Where one turn sends some rows of the set: a few examples, then the rows asked
Bisef: [-20   0   3 -10   4  15  -7 -23   0   5  -7 -20 -11  26 -13  10 -24   3
  -4   5  29 -17  -9   5  14  -7  13  -8]
nezo: [  2  15 -28   4   2 -24  -7  -2  27  -2  22  -1   3  -1  21 -13   0  -7
 -20  21 -13  -4  -8   5   8  -4 -17  10]
Nalo: [-22   1   4  -7   7   9 -11 -20   7   1   0 -11 -11  26 -17  12 -21   5
   0   4  29 -21 -13   8  13  -2  18 -15]
bes: [  7  11  15 -12  -2   8   3  -1  -8 -16  -1 -27  14 -10  -7 -11  16  -2
  -7   8  -8  18  22 -14 -15   6  14  -9]
kadiv: [-11  23   3 -10  -6 -11   3 -18   5 -10 -13  -3  14 -16 -12   8  -4  -7
 -15   1  23  -2  -4  26   5 -14  21  24]
mez: [-10  24 -17 -13 -24  11  -5   7   1  18 -17  23   0  -8  -6   0 -16 -17
  -8   6   1 -10   3 -11   7  -8  -7 -26]
pob: [-11 -33   3   6   0   5   7  14  11 -14   6   1  -7  -1  14   3   1 -16
  -2  11  31   2   1   4  -5 -43  -7   2]
zag: [ -6 -14 -14   0   6 -12 -10   3 -21  -2 -16 -15  -9  14   9 -20 -27  -4
  38   5  -3   1   0   8 -13   1   0   1]
Ros: [-11 -15  -2  13   5 -12 -15   1   2  -7   9   9  -6  25 -21  16  34 -10
  -2 -23  -7  -7   2   0   1  10 -15 -11]
fopi: [ -1 -18   2   8  -1  -6 -21  -5   1  -9   8  13   1  22 -17  15  34 -12
  -4 -28  -6  -6   0  -3  -9   8 -13 -10]
Gim: [ 20 -18  20  -1  -6  14  15  15  20   8   8   3  -6 -15  -4 -14  27   5
   7 -10   8  -6  -9  12  24   3   0 -12]
vaf: [ -2   9 -31   8   4 -29  -5   0  26   0  23  -2  -1  -4  17 -18   3  -6
 -26  14 -11  -6  -6  -1  10  -3 -10  13]
Kob: [ 21 -21 -21  10   0  13  27  -7  19  -9   8   5  -5 -17  -7 -21   1   8
  10  -8 -12  -7   0   0 -10  -8  15  25]
luku: [  5   9 -28   8  -1 -28 -12  -6  26   2  19   5   3  -4  23 -15   2  -3
 -20  19 -12  -6 -12   3   8   0  -8   6]
tagi: [  6  13  17 -14   8   6   9   1  -8 -18   0 -24  11 -11  -4  -4  15  -7
  -5   5  -6  14  23 -17 -16   9  10  -8]
Vove: [-18 -30   7   9   0   6  12  12  11 -11   6  -1  -9   0   9  -1   3 -12
  -5   6  29   7  -1   3  -2 -45 -13   6]
viv: [-10  24  -3 -10  -7 -11   2 -12   7 -13 -13  -2  14 -16  -8   9 -10  -8
 -11   2  28   3   1  26  11 -12  18  25]
Zadav: [ -8 -15 -15  -3   7 -13  -5   4 -16   4 -14 -11 -10  15   7 -15 -27  -7
  40   9  -2   8  -1   2 -11   2  -1   8]
lakan: [ 17 -13  20  -9  -4  16  11  19  19   8   8  12  -9 -21  -9 -10  19   5
  10  -9  10  -7 -12  17  19   5   3 -12]
Fiv: [ 23 -29 -24  13   1  12  24  -8  13  -7   7  -1 -10 -15  -3 -19   3   4
   7 -10 -11 -15   1   2  -5 -11   6  26]
tasev: [-10  26  -3  -8 -12 -12   0 -13   0  -5 -16 -13  16 -16  -8   7  -7 -10
 -16   1  21  -2   1  26  12  -7  19  22]
Pavug: [ -8  23 -17 -18 -26  17  -7   5  -2  16 -17  17  -1  -6  -8  -1 -15 -15
  -7   6  -3  -9  -5  -3   1 -11 -11 -26]
pufot: [-10 -34   5   9  -3   7   2  13  13 -12   9  -5  -6  -1  16   2  -1 -10
  -3  10  30   9  -6   3 -11 -41  -6   3]
vuk: [ 27 -24 -21   7   4  12  19  -9  17 -13   9   0  -6 -20  -9 -20   3   4
  13 -10  -9  -9   3  -2 -12 -10  11  24]
Mizi: [  1  11 -29   5   4 -26  -6  -4  27   2  23   0   6  -4  19 -12   5 -10
 -20  19 -16  -5 -11  -1   7  -4 -10   9]
Nat: [ 14  -7 -30  19  12  14 -17  24   7  26  16  -3   0 -13 -12   0   2   5
   5 -22  -7  -9 -20  -2  13 -10   0  -4]
Rigo: [  8  14  15 -10   7   6   8   2 -12 -20   3 -22  13 -10  -8  -5  16  -1
  -9  10  -7  12  23 -17 -12   9   5 -12]
difog: [ -6 -20   2   7   3 -12 -21  -1   4  -4   6  10   1  27 -19  12  35 -12
  -1 -23  -6  -6   2  -7  -2   8 -11  -9]
bof: [-23  -4   9 -11  10  10 -11 -18   3   0  -7 -11 -12  26 -18  16 -21   6
  -4   2  26 -16 -13   2  14  -1  17  -7]
zige: [ 14 -11 -28  16  14   9 -20  24   6  23  15   0  -5 -13 -13  -3  -5   4
  14 -17  -7  -7 -28  -5   8  -8   9  -6]
tevud: [ -5 -14 -11  -1   5 -14  -6   2 -17   2 -11 -15 -11  13   3 -18 -24  -8
  43   6  -1   8   0   5 -13  -1  -9  10]
paka: [ -9  16 -22  -3   1 -15   6  -3  12 -17   5 -20  18  29  -8  -9 -12  -9
  -1 -28  15   5 -16   2  -7   9  29   2]
tad: [-11 -15 -14   0   4 -16  -3   5 -19   0 -15  -8 -12  10   5 -12 -28  -3
  40   4   6   5   1   5 -12   7  -5   8]
Kegi: [ 14  -6 -27  17  21  12 -21  21   6  23  15   1  -4 -11 -14  -6  -5  10
  10 -24  -5  -9 -18  -5   8  -6   9  -5]
Nesit: [-13 -33   8   9   0   5   5  19   5 -17   3  -1  -8   3  14   2  -3 -12
  -7   8  28   3   0   2  -5 -42  -8   1]
piz: [ -9  17 -18  -1  -2 -11  13  -7   5 -16  -5 -26  16  33  -6  -5  -9 -11
   1 -29  10   2 -13   2  -3  11  23  -6]
zok: [ -6 -14   3  12  -4 -13 -22  -4   4  -4   5   7  -4  27 -21  12  34 -13
  -3 -23 -12  -3   3  -7  -3   7 -11  -8]
Fet: [ 20 -14  19  -8  -6  15  11  14  20   4   6  16  -1 -19  -9 -12  21   7
   8  -5   7  -8 -13  10  24   4   2 -15]
kuzak: [-10  29 -20 -10 -23  10   2   3   3  16 -14  21  -4 -10  -6   1 -18 -14
  -9   5   4  -5  -3 -14   2 -10 -10 -27]
Lum: [-10  21 -20   0   2 -16   8  -9  16 -18   3 -20  12  27  -6  -6 -12 -14
   0 -28   8   4 -15  -3  -4  11  27  -3]
duduf: [  4  13  19 -11   7   2   5  -3 -12 -13   4 -24   8 -11  -8  -7  14  -1
  -9   5  -3  17  20 -22 -13  16  10  -5]
Zan: [ -9  19 -19 -10 -29   7  -4  11   0  17 -16  20  -5  -7  -8  -4 -18 -16
 -10   8  -1 -11  -3 -14   4 -10  -8 -26]

tagi moves to pob
nezo moves to Rigo
piz moves to Fiv
Where do these go?
bof moves to zige
luku moves to duduf
kadiv moves to lakan
Vove moves to Pavug

